In the rows, zero is written as 128.
Where one turn sends some rows of the set: a few examples, then the rows asked
K: [ 95 141 125 160 117 112 146 148 138 139 118 149 121 153 134  85 130 167
 138 141 109 125 117 126 134]
R: [122 161 109 136 158 180 102 113 105 126 103 113 126 121 117 129 125 103
 142 110 140 107 116 117 168]
A: [133 155 122 130 148 182  95 112 111 131  99 124 129 116 110 127 125 112
 133  91 135 116 114 131 163]
G: [ 89 135 126 160 125 117 145 151 147 142  97 160 117 151 132  97 119 158
 150 150 112 120 110 122 124]
P: [ 87 139 125 165 120 112 141 154 137 139 119 154 128 150 130  83 119 153
 140 151 113 121 114 125 132]
D: [131 163 120 125 150 180 100 107 116 135 100 116 129 115 104 126 120 113
 148 101 137 117 114 125 167]
B: [144 119 102  98 114 142 131 156 129 113 112 113  93  86 141 131 132 113
 149 164 113 142 159 139 102]
W: [127 155 116 129 146 175 100 109 117 127 104 119 111 116 118 140 114  99
 149  92 142 118 122 125 169]
M: [117  98  95 128 139 120 167 125 175 161 105 125 118 126 107 154 145 116
 142 137 111 129 138 115 121]
L: [133 106 141 124 148 153 138  85 129 126 130 100 151 127  95 133 124  99
 134 147 119 123 134 115 101]
F: [121 122  78 152 147 141 165 117 115 137 139 122 133 147 130 141 101 124
 114 123 130 101 104 113 116]
S: [134 127 101  99 106 140 139 149 117 116 127 110 103  92 139 127 134 111
 140 175 103 153 154 143 105]
Q: [142 129 100  90 123 146 130 144 130 114 120 118  98  89 122 120 138 110
 147 175 105 141 156 140  93]
Z: [144 114 103  97 119 136 122 144 126 118 114 115  93  85 144 124 132 114
 142 162 110 154 163 137 106]
E: [ 87 142 133 160 121 115 138 141 147 139 113 163 137 144 119  97 119 168
 144 143 117 122 115 133 130]

K goes to Z
M goes to L
E goes to S
Now find these:
D goes to P
Q goes to R

Where one turn sends some rows of the set: a few examples, then the rows asked
Piru: [119 183 128 101 120 128 142 168 126 118 132 106  92 106 115 135 155 160
 148 114 131 123 150 129 135 114 159 130 137 109 123 158 129 103 175 121
  76 209 148 135 102 167 179]
Zos: [139 156 147 121 124 108 130 138 145 134  91 126 107  96 113 117 148 185
 139 143 141 122 143 157 152  84 165 120 129 113  97 111 129 109 182 138
  84 190 118 172 151 167 218]
gepim: [113 154 149  60 103 128 129 155 144  99  96  98 109 107 138 105 151 148
 167 140  81 142 126 203 118 146 169 109 173 133 144 157 146  58 193 119
  90 140 143 180 170 128 185]
dirum: [154 126 137 100 137 104 118 119 151 112  72 139 105 115 158 181 169 133
 160 116 159  96 154 128 152 141 169 125 144 105 108 135 120 109 168 109
  71 175  91 153 132 112 175]
duzul: [116 149 154  62 150 125 110 140 141 120 105  98 105  81 144 124 148 115
 155 133  97 146 139 213 103 124 152 116 160 150 131 172 144  73 175 110
  77 140 127 179 148  93 155]
pabi: [ 85 128 163  80 145 122 131 163 152  98  90 112  76 134 133 100 117 146
 136 125 114 137 136 204 136 151 146 106 167 113 121 154 128  67 146 126
  68 167 101 189 121 137 187]
Limi: [120 145 104 115 131 117 127 104 177 115 113 129 133 114 137 147 186 163
 163 154  97 101 180 144 107  85 159 118 158 135  91 143 137  64 162 155
 108 123 117 155 114 123 169]
lebi: [111 101 140  81 148 116 125 138 115 129  75 120 100 109 122 178 181 167
 183 148 127 110 148 149 139 117 172 131 154 109  84 116 118 127 186 110
  74 156 103 146 161 110 171]
Fom: [ 99 116 144  73 176 125 129 150 149 111  96 103  84 121 135  96 139 125
 143 137 109 142 137 182 109 153 154 116 188 125 124 155 137  76 145 101
  83 127 104 172 112 115 148]
tanu: [117 160 137  61 111 100 116 124 160 126  94 130 121 134 135 126 175 169
 158 162 134  84 167 149 116  89 185 122 139 131  78 152 149  97 172 141
  74 133 151 177  99 154 174]
sofel: [134 169 154 101  92 150 143 159 114 126 118  77 112 130 136 119 128 155
 138 152 131 109 134 122 145 122 136 102 164  97 139 158 135 104 185 143
  71 169 126 149 141 163 187]
Bano: [141 143 112 100 115 123 144 106 148 140 113 117 152 113 133 118 159 179
 162 185 138 112 172 154 125  82 185 122 142 118 112 110 146 108 176 111
 105 140 126 159 153 124 202]
kegi: [ 91 162 155 135 101 136 138 141 116 132 112 104 102  96 120 151 153 182
 155 150 107 127 141 154 156 126 180 119 165 116 106 117 117 105 191 119
  81 208 143 144 147 148 170]
gifos: [139 120 135 111 145 122  82 119 158 106  89 127 103 102 147 162 172 177
 166 101 115 115 159 115 146 133 159 116 147 111 106 127 118  76 131 124
  88 159  85 147 147 104 168]
labog: [123 118 154 106 151 132 103 122 154 111  89 130 122 121 141 137 159 150
 160  79 154  99 133 121 135 104 175 121 140 111 125 119 126 107 147 127
  96 174 104 136 148  99 180]
logu: [ 91 137 142  74 142 123 105 182 153 124 114 122  63  94 141 135 141 142
 143 117  98 137 135 197 144 150 145  96 174 111 112 168 113  54 190 143
  80 145 111 181 141 123 184]
Nos: [104 132 128  67 153 126 111 162 151 120 113 122  83  86 167 133 154 127
 156 140 103 140 159 190 130 161 135 111 185 131 126 163 129  58 183 111
  88 139 106 171 141  91 155]
lal: [130 182 115 129  85 126 160 151 144 124 124 114 101 134 128 159 146 152
 143 119 126 116 133 129 171 125 174 124 136 114 106 147 127  91 189 135
  97 178 127 152 136 153 199]
Mebe: [110 136 146  71 166 136 117 146 129 115  97 111  75 123 149 114 149 120
 157 138 127 151 145 195 105 151 126 104 166 140 106 152 129  69 186  99
  77 121 107 199 128 110 158]
Zusem: [128 178 122 146 104 105 132 159 157 100 123 113 114 109 119 140 155 165
 165 121 103 134 159 135 152 112 126 113 147 102 101 145 124  69 157 150
 103 184 115 144 146 151 195]
bamos: [ 95 135 157  82 148 146 118 153 131 110  99 110  70 139 130 127 132 136
 155 120 125 145 129 203 121 157 140  92 176 104 118 146 108  57 190 109
  72 143 117 195 135 132 200]
Daf: [148 162 111 108 105 104 128 119 166 136 104 118 132 119 149 146 172 129
 140 164 129 108 161 130 105 106 195 109 148 136  82 144 143 100 181 136
  88 120 126 161  98 137 152]
loka: [116 124 167  56 142 128 111 159 145 102 101 112  84 101 132 132 155 145
 156 105 108 141 116 217 111 133 163 101 164 116 133 170 117  82 181 136
  68 154 119 175 152 114 209]
Bap: [ 92 139 132  73 132 135 147 159 147  94 119  96 101 152 142  79 129 146
 148 161 103 134 150 200 124 150 158 103 177 130 119 162 140  71 153 120
  95 127 118 178 126 117 187]
meri: [131 123 160  55 136 154 109 137 137 131  81 109  92 136 153 173 152 153
 130 131 154  90 132 134 143 112 151 126 150 100 131 131 149 101 152 110
  50 154  83 164 154 125 175]
tosa: [ 97 154 144  80 114 147 135 142 140 112 114 105  92 140 152 100 146 145
 155 151 113 157 143 195 107 164 146  91 181 133 126 146 129  52 192 105
  84 128 131 197 126 134 175]
zotus: [115 145 118 102 128 113 129 112 164 117  89 113 160 120 140 115 164 133
 159 136 134  91 171 143 100  69 163 112 131 138 107 130 161  98 171 144
 108 136 120 149 130 119 154]
mab: [155 120 138 108 163 125 126 112 131 152 100 123 111  73 128 128 165 173
 151 130 145 135 143 120 129 102 173 137 138 123 128 110 128 121 173 102
  88 171 101 145 135 122 168]
zud: [137 136 138  65 137 128  98 139 126 116  96 116 117 128 144 165 154 153
 188 143 155 100 162 124 144 138 182 141 138 103 116 126 135  94 139  86
  75 171 119 138 140  99 171]
zasor: [117 174 136 126  90 121 138 165 161 102 109 111 128 125 128 107 155 160
 147  99 127 126 134 128 135  95 160 109 133 117 121 120 149  93 165 144
 107 183 129 142 156 161 188]
Seser: [ 95 142 135  70 110 120 108 168 163 115 113 116 100 107 161 118 146 142
 161 165  92 135 154 198 127 161 159  87 190 116 118 158 129  42 188 139
  90 126 124 179 142 118 181]
kud: [127 140 118 112 145 130 106  99 158 146 103 117 131 133 144 154 184 151
 165 173 123  94 184 180 112  86 170 124 172 133  95 112 163  97 162 132
  76 132 122 163 113 119 189]
nime: [136 175 136 147 110 111 132 160 128 138 107 100 101 126 117 116 161 161
 169 145 103 134 152 143 154 109 134 126 152 130  95 127 156  97 187 160
  84 175 131 160 127 176 198]
sadek: [135 164 158  80 134 126 139 125 153 133 105 120 118 128 156 125 176 133
 131 182 148  88 142 145 107  84 142 134 189 134 116 155 161 100 180 137
  77 123 135 169 114 141 155]
dez: [145 109 136 110 137 139 106 129 127 142 103 113  93 121 145 155 181 183
 174 101 123 130 155 127 154 140 154 120 154 109 132 113 138 121 153 109
  61 172  89 145 134 119 190]
vuka: [109 157 133  97 106 107 136 134 142 131 116 120 116 102 150 139 202 173
 149 182 122 129 172 174 113  89 167 110 155 152  66 135 139 138 182 126
  78 151 134 163 134 127 159]

Daf goes to lal
lebi goes to vuka
mab goes to Bano
Now find these:
gifos goes to Limi
labog goes to zotus
Piru goes to zud
meri goes to sadek
gepim goes to loka
dez goes to kud
Fom goes to Bap
Mebe goes to tosa
Nos goes to Seser

